Each named move below is a turn or a mirror, shown by a few rows before and after it. Which moves, in which order, take the first row of each later pair to the second? The first pair is answered.
move J_87:
-1.55 3.26 0.45 -1.34 -4.15 3.64 -0.96 0.20 1.26 -3.80 1.57 1.62 |-> -2.52 0.49 2.37 -1.78 -2.61 -1.17 -3.27 2.64 3.09 -1.05 1.70 3.13
3.53 0.65 -3.45 1.93 0.09 -1.65 0.53 -2.58 0.38 2.12 -0.31 -0.67 |-> 2.83 0.19 -2.82 2.05 -0.01 -2.97 -0.34 -2.01 0.84 2.62 -0.32 0.10
-0.36 0.24 -3.14 -2.16 1.07 -0.19 -0.60 -1.52 1.67 1.01 -0.61 -4.37 |-> -0.42 -0.36 -2.70 -2.43 1.49 -1.09 -1.11 -0.85 2.05 1.62 -1.17 -4.20
1.22 0.84 -2.21 0.25 0.57 2.32 0.61 -2.37 -0.40 -0.09 -0.92 -1.71 |-> -0.20 -1.81 -0.82 -0.16 1.70 -2.24 -1.72 0.24 1.11 2.36 -0.31 -0.24
move J_640:
-1.97 -1.47 2.22 -1.18 -2.70 -3.52 -2.25 1.81 2.35 0.79 1.28 3.08 |-> -1.64 2.24 -2.37 -1.78 -5.14 -0.93 -0.32 -1.88 2.69 -0.68 0.76 1.71
-0.92 1.86 -3.15 -0.92 -2.73 -1.32 2.35 -2.52 0.38 0.45 -2.96 0.26 |-> 0.08 1.06 -2.47 0.17 0.01 2.41 2.41 -2.40 -1.93 -1.76 -3.01 -1.71
-1.79 0.20 -1.56 -1.22 1.09 -1.59 -3.40 -0.35 1.25 -0.82 0.75 -1.51 |-> -1.42 0.62 -1.95 -1.07 1.02 -1.32 -3.20 -0.46 1.02 -1.32 0.44 -1.77
-0.47 0.53 -1.49 -0.18 -1.88 0.00 0.83 -0.96 0.94 1.06 -0.11 -0.19 |-> -0.28 0.95 -1.06 0.28 -0.52 1.73 0.54 -0.63 -0.95 -0.43 -0.01 -1.65
move J_287:
-0.25 0.02 -0.36 1.22 -0.05 -2.49 1.52 0.56 0.33 2.89 -0.56 2.23 |-> -2.31 0.56 -1.94 -0.29 1.39 -2.23 -2.38 0.71 0.99 0.77 0.27 0.76
-0.42 1.88 -0.37 -0.79 0.01 2.06 0.01 -0.17 -0.24 -1.34 0.07 -0.96 |-> 0.15 1.03 0.63 -0.27 -0.75 1.98 1.43 0.33 -0.74 -1.26 0.24 0.09
2.79 2.26 -2.56 -1.46 -2.09 2.55 -0.55 -4.17 1.17 -3.17 4.54 -0.91 |-> 2.99 1.25 1.92 -0.77 -2.78 3.75 0.82 -2.37 -0.09 -3.91 5.20 1.56
-0.88 0.54 0.34 -1.00 -0.27 0.00 -1.25 -0.21 -0.08 -1.41 0.32 -0.61 |-> 0.23 0.27 1.13 -0.32 -1.16 0.26 1.03 0.11 -0.71 0.09 -0.55 0.49
move J_48:
-0.74 1.91 0.12 -0.88 -3.82 -2.06 1.02 -0.04 1.18 -1.57 1.16 0.47 |-> 0.07 0.67 1.72 -0.29 -3.18 -2.15 1.87 0.33 0.24 -1.26 0.57 1.22
1.61 -1.23 -0.96 0.71 -0.50 0.20 3.67 -0.06 0.18 1.10 -1.66 -0.30 |-> -0.37 -2.20 -0.57 -0.37 0.78 -2.61 -1.18 1.86 1.86 1.10 -0.58 -0.42
-0.92 0.51 2.46 -0.28 0.20 1.20 -0.94 0.48 -2.97 -1.43 2.37 -1.29 |-> -0.99 1.14 1.56 -1.01 0.26 1.92 -0.91 -0.25 -3.01 -1.94 1.92 -1.98
-1.43 -1.73 -0.19 -1.34 -0.98 -1.96 -2.66 0.84 -1.83 -2.12 -0.76 0.88 |-> -0.28 0.13 -1.53 -0.40 -2.78 0.82 0.60 -0.94 -2.72 -2.42 -1.91 0.17
Pairs:
(2 to 3 moves a pair)
-1.18 1.91 -0.55 -0.84 -1.85 1.43 -1.50 -0.43 0.42 -2.98 0.70 0.48 |-> 0.14 2.44 -0.41 0.39 -2.67 2.14 1.89 -0.92 -0.25 -1.33 -0.08 1.06
J_87, J_48
1.84 -3.62 3.46 1.32 1.37 0.65 1.34 1.40 -1.89 1.91 0.42 1.39 |-> -0.70 -1.13 -3.34 -1.88 0.12 -2.83 -2.95 -1.14 2.37 2.42 0.53 -0.33
J_640, J_287
-0.28 0.97 -0.59 0.69 -0.79 3.98 1.91 -0.04 -2.08 -0.93 0.96 -0.11 |-> -2.10 -0.84 0.94 0.03 -1.35 -1.48 -1.31 2.19 0.51 1.37 1.74 2.45
J_48, J_640
-2.12 0.99 0.24 -2.13 -0.68 2.24 -3.86 0.93 0.45 -4.24 1.66 -0.32 |-> -0.94 -1.76 -0.23 -0.60 0.05 -4.44 -1.00 0.99 2.84 4.01 -0.13 0.91
J_48, J_287, J_87
0.27 -0.81 0.25 0.19 -0.83 -1.27 2.23 1.06 1.60 2.46 -0.98 3.78 |-> -1.59 -1.71 0.63 -1.19 0.72 -1.74 -1.44 2.33 1.85 0.54 0.18 3.39
J_87, J_48
0.10 0.71 -1.19 0.66 2.59 2.72 -1.29 -1.19 -1.87 -1.73 -0.36 -2.70 |-> 0.20 -1.54 3.97 1.17 1.09 -0.13 0.65 1.73 -1.68 0.75 0.26 1.60
J_287, J_640
-1.21 1.88 -2.69 0.03 -2.22 -1.50 -0.95 -3.07 -0.65 -3.28 2.14 0.48 |-> -1.84 -1.28 0.29 0.63 1.31 -3.61 -3.18 -0.42 -1.29 -2.51 2.70 0.36
J_640, J_87
2.23 -0.49 2.67 0.81 -1.60 4.68 2.70 1.02 -1.76 -3.31 1.56 1.76 |-> -0.10 -2.01 2.34 -0.63 2.01 1.97 -3.26 2.88 -0.95 -4.60 3.13 0.14
J_287, J_287, J_640
0.27 -1.11 0.10 1.97 3.71 3.14 -1.85 -0.16 -1.75 -2.80 -0.04 -3.35 |-> 0.25 -1.73 -3.28 1.88 3.14 -2.63 -0.84 -1.15 1.52 2.81 -1.90 -3.10
J_287, J_640, J_287
0.07 -4.08 3.88 1.57 4.92 -2.18 -1.36 3.40 -2.04 2.75 1.37 1.09 |-> 0.73 -3.50 5.28 2.14 3.59 0.76 0.44 3.34 -3.64 1.10 1.44 1.26
J_87, J_640
-0.36 1.58 -4.46 0.22 -0.23 0.27 -0.05 -1.63 2.75 -0.68 0.14 -2.31 |-> -0.46 -2.35 -1.73 0.86 3.97 -1.41 -2.05 1.06 1.72 -0.29 0.74 -2.29
J_640, J_87
-3.20 -0.48 1.42 -1.41 -0.16 -0.82 -3.92 2.20 2.32 -2.88 1.93 1.58 |-> -0.82 -0.06 2.53 -0.04 -4.65 -0.37 2.33 0.84 1.85 0.41 0.18 4.22
J_640, J_287
-0.57 -0.38 2.44 -0.38 -2.88 -2.68 2.03 1.98 0.77 0.35 0.44 3.19 |-> -0.79 -1.72 1.67 -0.59 -0.53 -4.49 0.17 2.41 1.41 1.14 0.52 2.30
J_640, J_640, J_87
1.40 -0.14 2.75 2.39 -0.93 3.23 4.41 -0.05 -2.54 -0.60 0.18 0.66 |-> 0.71 1.64 -0.07 1.30 -4.43 1.27 4.74 -1.47 0.35 1.24 -0.18 2.17
J_87, J_640, J_87
-0.59 3.07 -0.07 -1.74 -4.20 1.44 0.27 -1.90 -0.19 -0.82 -0.46 1.08 |-> -0.61 0.24 2.91 -1.52 -3.42 -1.95 0.10 0.14 0.02 1.97 -0.16 2.83
J_87, J_48, J_48
-0.34 0.31 -1.30 -0.89 -3.11 -1.92 1.67 -1.29 2.79 2.27 -0.83 2.25 |-> -1.99 -1.27 1.30 -1.86 0.67 -1.57 -3.90 1.50 1.38 -1.83 1.33 0.95
J_640, J_287, J_87
-0.08 -1.31 2.67 -1.18 3.86 0.62 -3.17 2.48 -2.27 -1.78 1.14 -2.69 |-> 2.44 0.75 0.51 0.44 -1.51 -1.74 4.43 -0.78 -0.07 4.59 -1.82 0.22
J_287, J_640, J_640
0.33 -1.02 -0.95 0.13 0.93 -2.83 0.27 0.22 2.18 3.99 -1.23 0.13 |-> 0.50 -1.97 2.73 0.59 0.31 -1.89 0.39 2.03 0.85 2.86 -0.50 2.18
J_287, J_287
0.35 -0.44 -2.88 -0.49 3.46 -0.68 -1.07 -0.08 1.22 1.25 -0.80 -2.79 |-> 1.42 -0.68 -0.46 0.38 3.05 3.12 1.29 0.60 -0.94 -1.02 -0.30 -2.56
J_48, J_287, J_48
-1.10 -2.23 2.25 0.73 -1.08 -2.08 0.54 1.78 1.30 1.07 1.71 3.67 |-> -2.26 -1.70 0.76 -0.33 0.25 -1.73 -2.94 1.99 2.26 -0.58 2.47 1.83
J_287, J_287
-3.40 -2.07 3.87 -0.73 -0.49 -2.70 0.01 5.04 1.52 0.68 -0.68 0.55 |-> -1.38 2.94 -2.20 -0.42 -2.44 4.21 4.06 -0.02 0.00 -2.17 -1.91 -3.34
J_87, J_287
0.78 1.97 -1.04 -0.51 1.52 2.83 -1.86 -1.03 -2.03 -3.01 1.44 -3.88 |-> 1.93 -1.21 5.09 1.19 0.37 0.60 1.12 1.91 -2.20 -0.14 1.34 1.61
J_287, J_640
-0.10 -0.61 -1.04 -0.17 1.98 -0.31 0.81 -0.57 0.30 1.32 -1.28 -2.28 |-> -0.80 -1.32 1.08 0.33 0.20 -1.51 0.55 1.05 0.49 2.59 -0.63 0.39
J_287, J_640, J_287
-0.01 -1.81 0.33 0.69 4.25 -0.03 -2.66 0.62 -0.19 -0.49 0.48 -3.07 |-> 0.91 1.73 -1.98 0.36 0.98 4.03 0.48 -1.92 -0.55 -1.96 0.39 -3.23
J_640, J_87
-0.83 3.44 -0.04 -0.77 2.71 2.35 -2.60 -0.39 0.73 -4.70 0.30 -1.51 |-> 0.60 1.85 4.83 1.38 -1.07 -0.34 3.37 0.90 0.87 0.54 -1.35 4.04
J_287, J_640, J_640
-1.31 1.39 -2.97 -1.29 -1.86 -3.62 0.28 -1.15 3.90 3.49 -0.33 1.72 |-> 1.29 0.78 -1.70 0.46 3.98 4.45 1.29 -1.49 -1.75 -2.13 0.22 -3.39
J_640, J_640
-0.74 3.02 -3.47 -1.71 -5.15 0.02 0.13 -2.21 2.47 0.38 -0.57 2.10 |-> -2.51 0.55 0.10 -2.48 -3.91 -1.52 -3.40 1.26 2.41 -1.00 1.43 3.66
J_87, J_287
-0.04 -3.20 -2.79 0.08 5.80 -3.74 -1.09 1.00 -0.66 4.41 0.54 -2.63 |-> -0.10 -4.04 3.78 0.70 4.62 0.18 -0.18 3.76 -4.06 0.49 1.54 0.14
J_287, J_87, J_640
1.48 0.41 1.02 -0.10 3.55 3.72 -2.33 -0.45 -2.64 -2.66 1.72 -2.12 |-> -0.69 1.82 -2.63 -2.21 -1.92 -2.71 -3.52 -1.10 2.93 1.85 1.30 1.06
J_87, J_640, J_640
0.63 2.74 -7.40 -0.24 2.15 1.13 -0.04 -4.63 1.19 1.52 -1.34 -5.50 |-> 2.73 1.83 1.46 2.46 -2.59 5.30 6.74 -1.92 -3.05 0.05 -1.26 0.38
J_287, J_48, J_287
-0.98 -0.75 3.63 0.84 -1.55 1.65 -0.39 1.77 -2.39 -4.14 2.07 -0.33 |-> -2.12 -1.05 2.77 0.13 -3.75 -2.32 -1.83 2.60 0.44 -1.78 1.86 1.57
J_87, J_640
-0.72 1.06 -0.36 0.47 1.78 4.29 -2.36 -0.05 -0.73 -1.42 -0.57 -2.41 |-> -1.69 -1.33 1.78 -0.33 1.85 0.08 -4.51 2.19 0.57 0.77 0.18 0.03
J_48, J_48, J_640
-1.27 0.48 -2.95 -1.34 -0.32 -1.50 -3.85 -0.88 2.38 -1.27 0.48 -0.88 |-> -1.42 0.26 0.15 -1.52 -1.61 0.88 -3.94 0.54 0.88 -3.69 1.26 0.86
J_640, J_287, J_48
0.32 0.61 0.78 4.21 2.98 4.39 2.05 -2.28 -1.76 0.61 -2.20 -1.44 |-> 0.16 -0.61 2.68 4.32 3.43 3.28 1.80 -0.62 -2.38 1.41 -1.90 0.01
J_640, J_87
0.21 -2.46 0.38 1.24 -0.41 -2.95 1.15 -0.05 0.77 6.32 -0.68 -0.18 |-> 1.61 -3.02 3.25 2.44 1.43 1.04 1.99 0.76 -2.11 4.30 -0.60 -0.73
J_87, J_640, J_640
0.38 -1.19 4.47 0.41 1.45 2.01 -1.69 1.79 -1.53 -1.61 0.48 0.62 |-> 2.82 -0.04 0.73 1.97 1.78 3.73 2.39 -1.07 -2.18 0.00 -1.29 -1.09
J_287, J_287, J_48
-1.33 3.67 -0.43 -1.72 -2.73 4.87 -1.19 -0.45 0.00 -5.62 2.22 1.39 |-> 1.75 1.82 2.89 1.49 -0.78 5.80 4.21 0.28 -2.76 -3.23 0.79 1.98
J_287, J_640
